array([[-0.63, -3.82,  4.42,  1.23,  3.14, -3.01, -0.62],
       [-4.15,  1.28,  0.63, -1.52, -0.47,  4.08,  2.96],
       [-2.26,  4.23, -3.93,  1.67, -2.10,  5.54,  0.56]]) gives -3.01

array([[ 2.01, -2.19, -3.49, -2.41, -3.10,  0.73],
       [ 1.04, -0.74,  0.45,  1.65, -1.59, -2.69],
       [ 4.86, -5.45, -5.29, -0.97, -0.66,  1.55]]) gives -3.10

array([[ 5.42,  5.41,  5.26,  5.30, -5.34, -5.28, -5.34],
       [-5.64, -5.63, -5.48, -5.51,  5.56,  5.49,  5.55],
       [-5.39, -5.38, -5.24, -5.27,  5.31,  5.25,  5.31]]) gives -5.28

array([[ 0.51,  0.53, -0.53, -0.52, -0.53,  0.51],
       [ 5.34,  5.50, -5.51, -5.45, -5.53,  5.35],
       [ 0.60,  0.62, -0.62, -0.62, -0.63,  0.60]]) gives -0.53

array([[-1.07, -0.85,  4.56, -0.06],
       [ 1.07,  1.05, -4.34,  0.00],
       [ 0.96,  4.94,  1.37, -1.32]]) gives 4.56

array([[-4.86, -4.85, -4.72, -4.75,  4.79,  4.73,  4.79],
       [ 5.30,  5.29,  5.14,  5.17, -5.22, -5.15, -5.21],
       [ 5.17,  5.16,  5.02,  5.05, -5.09, -5.03, -5.09]]) gives 4.73

array([[-4.61, -0.47,  0.29, -1.53],
       [ 0.06,  0.38, -2.32,  1.33],
       [-4.49,  0.45,  0.32, -0.44]]) gives 0.29

array([[-4.46, -0.11, -1.02, -1.02,  0.72,  2.49,  1.22],
       [-1.80, -0.60, -2.29, -2.29,  1.93,  4.02,  0.56],
       [ 1.61, -1.68, -3.84, -3.84,  0.03,  2.84, -0.83]]) gives 2.49
---
-3.65	2.04	0.13	0.84	4.41	-1.42	-0.81 Out: 0.13
3.29	-5.20	5.83	2.49	-0.53 Out: 5.83
-4.59	-4.31	-4.91	4.79	-4.71	5.24 Out: -4.91
-2.99	1.43	2.08	5.19 Out: 2.08
0.94	2.46	-0.05	5.46	-1.33	-4.72	-0.90 Out: -0.05
-2.78	-4.86	0.01	-1.75	0.23 Out: 0.01
0.85	1.38	0.13	0.00	4.93	-0.44	-3.60 Out: 0.13
-2.79	-3.79	4.32	-4.26 Out: 4.32
3.16	-4.96	-4.16	3.44	4.62	-3.78 Out: -4.16
-4.26	0.83	-0.94	2.75	-2.55	-0.40	-2.28 Out: -0.94
---
((-17.699, -15.511, 15.729, -11.985, -11.674), (-1.797, -4.013, 0.022, 7.221, 1.111), (-2.423, -2.675, -0.530, 7.138, 0.758)): 0.758
(0.121, 0.127, -0.089, 0.003, -0.161, 0.025, 0.194): 0.194
(-20.11, 118.73, 71.89, -96.40, 64.12): 64.12
((-1.532, 1.586, 1.539, 1.489, -2.063, -1.984), (0.790, -1.769, -1.731, -1.694, 1.241, 1.179)): 1.179
(0.05, 0.06, 0.01, 0.15, 0.02, -0.15, 0.12): 0.12
((-157.5, -61.9, 169.3, 31.4, -184.2, -59.5, -65.2), (-79.5, -115.3, -195.4, -25.4, -164.3, 54.4, 68.7)): 68.7
---
(2, 3, 6, 5, 8, 6, 2) ans = 5, 8
((68, 68, 98, 77, 175, 110, 109), (161, 93, 74, 36, 75, 108, 61), (96, 147, 99, 104, 208, 94, 69)) ans = 36, 208
(489, 604, 857, 321, 332, 230, 637) ans = 321, 857
(47, 13, 20, 39, -38, -17, 10) ans = 39, 47
(43, -37, 37, 14, 30, 22, 35) ans = 14, 43
(2750, 4228, 5978, 5429, 8731) ans = 5978, 8731
(169, 798, 774, 534, 428) ans = 774, 798
(197, 144, 239, 58, 149, 172, 18) ans = 58, 239
---
[[-0.35 -1.96 -5.72 -1.51]
 [ 3.22 -1.15 -4.09 -3.22]] -1.96

[[ 0.92  0.00  0.26  3.27  0.20]
 [ 0.77 -0.05 -0.16  2.11 -0.39]
 [ 0.72  0.13  0.68  5.24 -0.54]] -0.05

[[ 1.61  0.14 -0.58 -2.80 -0.83  0.18 -0.05]
 [ 1.66 -1.14  1.29 -0.33 -2.78  0.03  5.10]
 [ 2.66 -1.45  0.32  2.70  0.33 -0.24 -0.94]] -1.14

[[-0.40  0.13 -4.27  1.21 -2.78  2.42 -3.81]
 [ 1.39  0.14  2.04  1.32 -0.97  0.11  1.72]] 0.13

[[ 1.94 -3.61  0.67  4.51 -0.21]
 [ 3.02 -2.64 -0.87 -0.15  0.07]] -3.61

[[-0.34 -0.98  2.23  0.83 -0.14 -1.01  0.63]
 [-0.52 -0.87  4.50  3.14  0.94 -2.38  1.83]] -0.98

[[ 1.14  2.86  3.00 -0.84 -2.10  4.73]
 [-1.32 -0.19  3.93 -0.63 -1.45  1.88]
 [-2.97 -5.57  3.01 -2.06  0.91  3.00]] -0.19

[[-0.29 -0.61  2.62  1.86 -3.86]
 [-0.88  1.05  3.81  4.19 -1.74]] -0.61

[[ 2.71 -3.21 -4.37 -5.02  0.30  4.73]
 [ 1.74 -1.56 -1.98 -2.38  0.57  1.92]] -3.21

[[-2.32 -0.76  5.04 -3.91  0.08  1.68]
 [ 3.52  2.99 -3.43  4.35 -0.39  2.52]] -0.76
